In the data rows, 128 means zero.
Here is the table:
161 & 143 & 073 & 113 & 167 & 104 & 117 & 138 & 151 & 101 & 176 & 067 \\
171 & 133 & 091 & 117 & 137 & 121 & 099 & 125 & 103 & 108 & 139 & 118 \\
122 & 134 & 114 & 140 & 111 & 100 & 123 & 133 & 114 & 166 & 111 & 105 \\
160 & 128 & 095 & 156 & 105 & 097 & 136 & 103 & 127 & 152 & 105 & 119 \\
175 & 109 & 093 & 116 & 095 & 135 & 093 & 125 & 110 & 106 & 120 & 130 \\
169 & 122 & 089 & 105 & 115 & 117 & 117 & 138 & 124 & 125 & 132 & 115 \\
161 & 114 & 114 & 133 & 139 & 113 & 131 & 091 & 151 & 115 & 113 & 128 \\
148 & 116 & 109 & 145 & 114 & 128 & 116 & 039 & 127 & 148 & 132 & 137 \\
181 & 093 & 077 & 119 & 093 & 151 & 093 & 130 & 102 & 109 & 114 & 153 \\
155 & 153 & 098 & 124 & 167 & 103 & 133 & 157 & 130 & 111 & 161 & 084 \\
162 & 105 & 099 & 131 & 128 & 137 & 136 & 059 & 182 & 099 & 153 & 150 \\
125 & 159 & 138 & 109 & 174 & 105 & 145 & 141 & 145 & 097 & 192 & 090 \\
152 & 136 & 115 & 119 & 147 & 134 & 116 & 123 & 128 & 112 & 157 & 105 \\
065 & 162 & 174 & 157 & 141 & 112 & 151 & 120 & 137 & 154 & 131 & 139 \\
123 & 102 & 147 & 113 & 177 & 164 & 130 & 134 & 158 & 082 & 166 & 127 \\
104 & 130 & 164 & 100 & 171 & 153 & 142 & 122 & 131 & 091 & 154 & 143 \\
109 & 142 & 133 & 109 & 144 & 149 & 096 & 131 & 098 & 129 & 135 & 121 \\
112 & 116 & 112 & 103 & 136 & 128 & 080 & 061 & 078 & 116 & 136 & 145 \\
136 & 103 & 121 & 129 & 092 & 152 & 110 & 117 & 105 & 147 & 102 & 157 \\
140 & 107 & 117 & 111 & 131 & 143 & 106 & 042 & 108 & 112 & 135 & 156 \\
128 & 122 & 118 & 106 & 129 & 131 & 114 & 033 & 115 & 126 & 152 & 154 \\
209 & 104 & 073 & 104 & 120 & 130 & 068 & 116 & 097 & 101 & 142 & 132 \\
123 & 168 & 139 & 110 & 172 & 112 & 153 & 119 & 153 & 125 & 135 & 114 \\
106 & 129 & 139 & 102 & 140 & 167 & 096 & 103 & 096 & 119 & 134 & 146 \\
126 & 122 & 120 & 136 & 100 & 114 & 118 & 112 & 084 & 155 & 131 & 137 \\
155 & 114 & 121 & 159 & 105 & 094 & 139 & 139 & 140 & 173 & 094 & 105 \\
190 & 101 & 074 & 111 & 100 & 130 & 084 & 138 & 124 & 107 & 121 & 134 \\
082 & 132 & 147 & 137 & 152 & 134 & 149 & 129 & 140 & 136 & 121 & 135 \\
109 & 141 & 149 & 095 & 149 & 154 & 129 & 176 & 133 & 121 & 140 & 126 \\
055 & 161 & 196 & 151 & 152 & 131 & 198 & 118 & 148 & 156 & 133 & 146 \\
117 & 150 & 136 & 137 & 176 & 164 & 162 & 178 & 170 & 089 & 138 & 127 \\
163 & 133 & 138 & 126 & 140 & 137 & 138 & 124 & 173 & 102 & 134 & 122 \\
185 & 125 & 052 & 100 & 133 & 110 & 103 & 129 & 116 & 099 & 139 & 093 \\
137 & 104 & 155 & 163 & 074 & 166 & 136 & 112 & 090 & 152 & 079 & 150 \\
135 & 135 & 135 & 112 & 144 & 148 & 136 & 101 & 132 & 115 & 149 & 157 \\
145 & 108 & 118 & 154 & 106 & 100 & 143 & 104 & 107 & 168 & 104 & 125 \\
152 & 138 & 121 & 118 & 140 & 140 & 150 & 175 & 159 & 108 & 133 & 114 \\
144 & 097 & 123 & 161 & 100 & 163 & 103 & 106 & 095 & 140 & 090 & 167 \\
119 & 159 & 116 & 106 & 164 & 094 & 139 & 118 & 149 & 121 & 171 & 104 \\
A row's group is the hidden flat surface it lies on (a line, a plane or more), and each surface passes through zero. There are 2 groups. The first row asked about is in group 0, and each new group gets the next number.
More rows, each followed by its group:
087 & 126 & 132 & 118 & 113 & 120 & 097 & 122 & 061 & 154 & 122 & 115 \\ 0
164 & 129 & 088 & 103 & 129 & 127 & 107 & 124 & 115 & 106 & 154 & 093 \\ 1
143 & 153 & 086 & 083 & 178 & 096 & 121 & 122 & 145 & 109 & 172 & 095 \\ 1
061 & 136 & 189 & 155 & 151 & 134 & 158 & 137 & 151 & 139 & 137 & 148 \\ 1
138 & 142 & 090 & 107 & 151 & 139 & 110 & 139 & 130 & 095 & 143 & 082 \\ 1
160 & 115 & 130 & 138 & 098 & 109 & 136 & 078 & 135 & 156 & 123 & 132 \\ 0
179 & 109 & 096 & 159 & 135 & 114 & 163 & 118 & 207 & 129 & 135 & 111 \\ 0
107 & 140 & 117 & 148 & 128 & 122 & 133 & 182 & 131 & 142 & 126 & 100 \\ 0
113 & 142 & 150 & 118 & 157 & 163 & 143 & 174 & 174 & 092 & 151 & 129 \\ 0
109 & 136 & 145 & 123 & 165 & 120 & 148 & 134 & 146 & 140 & 138 & 110 \\ 1
127 & 120 & 138 & 136 & 119 & 135 & 108 & 113 & 109 & 129 & 089 & 149 \\ 1
112 & 139 & 154 & 095 & 156 & 149 & 109 & 183 & 150 & 093 & 158 & 128 \\ 0
094 & 152 & 139 & 130 & 148 & 117 & 163 & 140 & 156 & 139 & 141 & 128 \\ 1
139 & 099 & 128 & 144 & 081 & 154 & 097 & 127 & 094 & 149 & 091 & 165 \\ 1
090 & 126 & 186 & 160 & 102 & 142 & 148 & 118 & 131 & 152 & 102 & 168 \\ 1
142 & 138 & 109 & 120 & 158 & 115 & 116 & 132 & 140 & 117 & 158 & 104 \\ 1
111 & 130 & 123 & 115 & 115 & 131 & 102 & 105 & 092 & 127 & 135 & 128 \\ 0
127 & 123 & 122 & 134 & 109 & 111 & 124 & 152 & 126 & 158 & 128 & 118 \\ 0
142 & 104 & 128 & 133 & 079 & 165 & 108 & 127 & 115 & 136 & 099 & 143 \\ 1
115 & 149 & 142 & 096 & 146 & 147 & 124 & 125 & 143 & 088 & 148 & 132 \\ 0
How many dimensions does the flat surface of each group have? Group 0 first:
3 2
